Rotation paths and how fast each direction turns (degrees each step)
Each turn is a multiple of 5 degrees from 10 to 175, or 0.
Each row of a path follows its step; steps can be skipped.

step 1: [5,-188,41,365,420,201,-315,-86,-43,-266,-295,24,-229,-223,29,288,143,-126,196,141,68,-308,-231,-169,-243,112,-21,-28,373,-302,95,-14,364,64,551,90,156,-240]
step 3: [-280,-77,151,97,-104,99,-268,350,79,-177,28,-299,646,-154,-101,6,100,311,-69,87,-147,20,-183,153,114,-128,-206,117,-370,154,393,188,-224,-204,-145,-290,-22,494]
step 4: [12,-174,-131,40,136,254,30,-212,649,-283,-384,-51,-119,-144,155,-22,-265,-162,105,12,-192,136,-124,305,296,-266,-367,-24,-316,299,-185,66,338,-99,28,-327,110,-25]
step 6: [201,15,187,184,13,309,-184,489,103,-140,292,-314,164,46,-324,104,-22,-53,-197,78,508,164,-96,-84,-518,35,167,-122,339,-67,-46,-300,108,-123,-310,95,367,51]
step 9: [115,-332,-11,27,443,56,402,219,-54,-376,85,-55,162,-540,397,-253,-279,75,107,198,65,-63,127,-307,173,51,-58,-188,-116,28,208,-1,18,-199,132,322,460,4]
step 11: [302,250,98,252,-403,-104,-443,177,-333,224,-162,-265,-25,154,-107,190,-238,-123,169,9,-256,-30,-294,18,-540,-77,27,5,-243,-193,418,404,69,130,8,-159,234,2]
step 13: [9,-193,-402,-139,-127,201,196,475,46,-109,-446,199,89,-345,208,-323,-54,149,39,100,95,-126,693,231,60,194,-232,50,-190,203,47,-110,107,-211,212,-91,55,78]
step 15: [128,499,-26,-183,178,-180,256,-137,-447,-76,-78,-432,97,276,-333,-105,-73,-201,-72,112,-116,-157,-235,-386,-470,4,-35,-115,-8,-44,161,-195,-130,89,19,-169,557,29]
step 16: [-119,350,-85,104,-369,444,43,75,-39,285,-25,-350,244,10,181,-52,462,-494,-215,-296,125,-29,-99,-17,92,194,334,73,-104,-8,97,-57,5,-427,286,-369,114,13]
step 17: [240,-254,205,245,-192,299,168,67,97,219,-514,241,72,-345,336,-63,17,290,320,36,-447,186,50,142,39,356,-30,177,88,-260,240,-143,-108,-159,409,-135,-3,-193]
Speeds:
[104,-18,-47,-57,-28,-85,-184,-38,-127,88,1,-20,23,90,27,-25,216,12,59,111,5,71,-59,36,105,-78,-51,-24,39,70,50,-89,67,-42,-83,50,161,30]
85
[27,71,-51,30,29,19,16,-90,-132,34,169,-182,47,-171,-52,-59,-69,34,-13,-83,-56,-96,69,-41,37,-34,73,-85,94,167,30,-47,-51,85,-65,49,18,-77]
110
[39,-90,53,198,-214,-50,6,20,-132,-64,106,-43,-95,38,118,-59,-28,-28,28,-9,72,-70,-12,87,-3,-24,-85,-93,-18,-50,-27,-75,-112,-63,1,-55,-102,91]
130
[-108,4,-116,-22,59,28,-121,-5,-28,-80,54,15,34,-56,0,-26,175,51,69,21,137,19,-56,-55,-27,-47,57,-164,-94,-35,71,146,-121,10,141,-23,-105,-82]
175
[-181,-48,65,-78,24,-111,55,71,-3,-63,118,-12,247,106,80,-38,-32,36,-139,-26,29,13,7,-54,-43,44,14,-145,8,-21,-30,-63,30,-58,-15,0,130,60]
115
[-45,54,149,75,-42,80,-213,118,-14,164,7,54,-28,-41,65,-35,59,13,-25,-95,-41,65,50,-19,-148,85,15,-47,149,-39,-32,-57,74,90,78,-41,-15,-75]
70
[81,146,-14,-45,-16,-52,66,66,55,-50,91,65,-44,18,-33,219,33,10,30,-49,73,-20,-77,42,-112,52,-95,-69,116,94,117,-23,-43,84,78,123,20,146]
85
